In the rows, 128 means zero.
The rows below come in pairs that one turn or mirror swaps. Which row does each named row swap with?
J_694: [117 135 134 133 116 125 134 144 148 139 125 157 119 121 148 113 154 115
 112  97 164 103 123 115 108 159 137]
J_666: [171 133 167 157 141 103 122 109 117 135 113 143 164 138  93 128  95 127
 148 134 109 112 142 133 150 143 125]
J_916: [168 133 139 120 117 133 152 136 109 167 128 127 163 124 129 128 138 130
 129  91 125  94 142  92 153 145 132]
J_364: [122 137 172 159 126 147 122 122 131 143 123 118 127 129 129  80 130 160
 129 113 163 129 142 124 138 122 107]
J_939: [172 132 143 113 121 131 157 140 114 151 137 130 162 134 125 120 133 129
 136  86 118  96 142  96 150 141 136]
J_681: [148 111 184 114 104  92 162 127 142 129 121 119 147 131 117 129 103 121
 137 145 117 114 132 123 121 146 137]
J_892: [145 131 167 154 127 102 105 106 122 138  93 148 148 102  90 121  95 134
 150 139 131 110 137 139 148 143 132]
J_484: [148 133 179 115 123  91 167 128 128 135 109 142 119 140 113 120 104 125
 143 133 109 139 139 136 126 138 142]
J_690: [121 127 121 130 130 127 149 136 147 114 119 167 113 137 148 121 136 125
 116 105 163 120 123 103 100 148 139]
J_88: [140 130 164 155 136 107  96 111 129 134 103 138 140 114  92 124  82 141
 150 147 152 119 133 131 150 119 117]
J_759: [171 123 176 154 123 110 116 113 119 138 116 139 166 131  98 131 102 125
 150 127 111 105 141 136 157 151 121]
J_967: [172 129 155 124 126 120 147 128 104 143 127 142 170 133 122 128 125 124
 144 100 100  92 142  97 144 153 130]
J_746: [141 122 130 147 145 151 121 123 145 117 127 118 125 139 122 138  94 142
 124 126 176 133 120 100 122  91 100]
J_44: [142 125 137 156 141 138 103 109 137 122 114 126 134 129 106 139  83 148
 133 140 174 128 120 112 135  97 101]
J_937: [121 138 134 136 127 108 111 112 143 136  91 164 113  95 103 119 100 130
 140 130 174 122 126 133 124 110 138]
J_127: [148 134 114 115 124 131 153 105 144 132  96 129 128 129 133 171 101 115
 121 120 152 109 126 105  89 105 124]
J_318: [115 134 132 129 123 124 137 132 139 126 114 158 125 126 149 120 151 122
 114  97 160 101 121 114 100 166 146]
J_642: [127 134 129 125 119 129 152 138 146 130 124 161 134 125 151 118 159 110
 121  98 156 118 129 107 102 162 133]
J_481: [157 114 164 156 127 142 119 121 124 129 129  97 166 132 110 139  94 149
 133 131 143 108 131 100 146 121  89]
J_214: [130 139 125 147 153 134 130 117 148 111 117 149 109 150 132 140  96 133
 121 126 169 148 119 111 113 114 120]
J_312: [143 143 148 151 121 153 106  98 120 154 104 132 147  95 128 114 127 136
 140  83 161  83 152 127 138 120 119]
J_584: [144 125 129 110 108 126 156 105 147 118 103 128 127 132 132 173 106 110
 122 122 142 118 119 115  91 113 137]
J_999: [119 134 161 148 116 154 131 130 126 148 124 128 130 113 129  85 133 164
 127 104 177 120 146 115 145 119 114]
J_534: [166 131 149 122 118 132 165 136 116 156 129 143 164 129 132 130 140 113
 141  87 124 105 144  95 137 157 135]
J_51: [140 121 187 124  97  96 153 139 140 133 124 129 144 130 108 116  99 128
 137 144 114 111 132 126 128 156 123]
J_894: [158 120 130 139 129 134 147  99 151 112 108 118 136 154 145 163 107 115
 115 114 124 115 132 122  88 130 114]
J_657: [129 132 123 133 152 133 132 115 149 121 111 147 110 142 138 137 112 132
 120 126 184 149 118 108 108 106 120]
J_519: [153 147 141 158 126 151 109  88 120 153  94 130 130 106 125 118 118 135
 146  86 156  95 156 132 141 115 122]

J_690 is swapped with J_967
J_759 is swapped with J_657
J_318 is swapped with J_939
J_642 is swapped with J_534
J_694 is swapped with J_916
J_312 is swapped with J_999

The rows below come in pairs that one turn or mirror swaps. Which row does each named row swap with?
J_941: [ 94 132 113 114 172 108 100 101 136 126 119 137 152 137 119 179 126 126
 181 147 166  91 128  81 135  93 144 120 115 130 147  92 171 139 129 165
 130 121 120 139 156 102 115 125 123  86 115 140 140 158 127 114 124 151
 161]
J_496: [118 119 126 104 140 105 147 109 112 132  89 125 135 143 152 109 112  92
 167 108 119  95 141 108 119  90 128 119 143  91 109 108 154 123 116 140
 113 110 117 161 164 126 117 142 135  88 126 113  98 133 139 112 127 148
 138]
J_469: [136 176 126 172 123 126 140 117 101 121 114 133 120 130 180 108 100 122
 116 102 145 112 115 109  89 133 121 116 104 116 116 113 174 123 137 127
 108 145 116 145 155  90 112 122 115 108 125 110 125 138 118  95 108 127
 122]
J_990: [128 144 119 143 135 114  96 127 141 113 119  97 142 147 149 140  96 158
 121 142 151  99 116 109 138 115 113 120 100 164 157  99 166 133 150 161
 133 144 119 165 150  94 150 125 103 117 105 104 139 160 132 153 148 161
 137]
J_568: [157 151 108  92 148 126 105 115 145 108 132 165 166 141 146 138 122 116
 151 122 157 143 124 122 144 128 130 128 108 142 103  94 164 123 111 123
 108 114 129 154 139  81  98 124 121 117 122 131 130 154 160 102 110 130
 110]
J_65: [120  99  97 125 125 112 109 137 152 118 101 144 128 131 170  99  99 128
 137 111 181 104 124  98 111 105 108 104 110 126 139  85 167 137 163 188
 149 133 136 187 118 125 110 138 138 116 122  85 106 147 125  89 131  95
 132]
J_185: [112 154 153 107 150 124 126 105 123 129  68 156 116 139 134 163 126  92
 161 128 127  85 127 104 123  77 126 107 131  99 111 103 147 146 115 162
 144 115  95 158 138 112 112 150 118  95 114 143 122 156 154 119 145 135
 147]
J_574: [127 133 140 116 159 124 138 112 166 118 103 122 140 116 145 135  69 150
 123 101 150 120 147 127 109 118 126 119 112 133 122  91 154 112 147 132
 113 138 135 170 138 105 127 130 162 120 108 127 167 151 103  74 138 159
 161]
J_188: [122 125 119 103 111 106 121 121 144 142 126 169 152 140 128 157 137 132
 147 112 187 100 125 104 144  99 121  69 120 100 104  94 155 144 128 162
 130 154 124 163 136 101 144 141 129 123 111  92 142 162 140 128 148 139
 130]
J_998: [133 129 149 136 144 122 133 125 123 136  97 141 101 150 174 165 130 122
 102 136 168 115 146  99 106 134 114 139 119 116 109 100 142 133 146 145
 133  98 127 142 123 128 115 132 164 147  99 100 123 139 113  82 148 110
 133]
J_195: [118 124 118 131 167 116 119 134 138 121 118 141 119 140 180 152 143 146
 129 139 184 140 121 114 136 112 127 100 117 131 108  96 173 123 131 174
 114 110 127 106 161 111 129 135 164 171 100 113 122 152 128 103 131 115
 134]
J_218: [116 131 102 135  99  99 114 111 134 108  89 154 126 136 174 125 145 109
 136 110 145  99 118  99 116 108 127 157 102 144 123  94 158 159 139 173
 131 145 117 161 120 103 141 130 116 116 126  80 159 143 129  54 139 144
 140]
J_50: [116 162 110 121 177 120  99 135 134 140 102 170 103 100 123 139 145 128
 132 132 124 113 122 109 137 118 131 150 105 113 136 110 169 144 128 139
 130 101 105 130 144  96 127 108 123 111 134 154 121 146 126  95 142 153
 170]
J_344: [135 137 111 130 152 117 137 140 134 114 105 127 118 143 180 105 101 142
 122 105 100 101 111 118 121 112 108 186 107  80 155  96 152 133 132 161
 133 131 131 149 113 105 101 135 123 108 113 111 117 144 143 128 139 140
 128]
J_343: [117 133 107 119 134 131 124 116 132 155  88 150 132 141 165 138 151 125
 138 105  92  90 136  95 133  96 116  87 104 152 150  88 171 139 119 168
 130 143 121 159 154  93 111 134 151 162 112 119  99 152 144 112 128 117
 135]
J_116: [124 148 133 140 175 123 123 127 129 126  99 137 121 138 145 128 101  90
 138 139 170 135 121 121 122 104 132  84 111 155 104  86 173 121 129 162
 119 130 116 170 123  99  49 141 108 123 102 124 132 157 134 107 136 129
 136]
J_526: [126 135 107 114 151 114 123 140 140 130 107 159 145 135 121 127 110 167
 135 131 119 108 121  99 148 112 120 150 110  86 160  94 163 136 124 164
 124  98 116 120  91  98 161 120 114 134 110 125 122 154 122  73 129 136
 147]
J_340: [124 139 120 143 159 118 105 136 139  78 112 128 136 128 169 107  76 179
 130 103 143 100  92 100 133 128 117 129 109 134 157  93 171 121 142 164
 124 121 133 144 134  96 160 132 125  97 118 115 137 151 119 133 131 111
 132]

J_469 is swapped with J_188
J_998 is swapped with J_195
J_344 is swapped with J_941

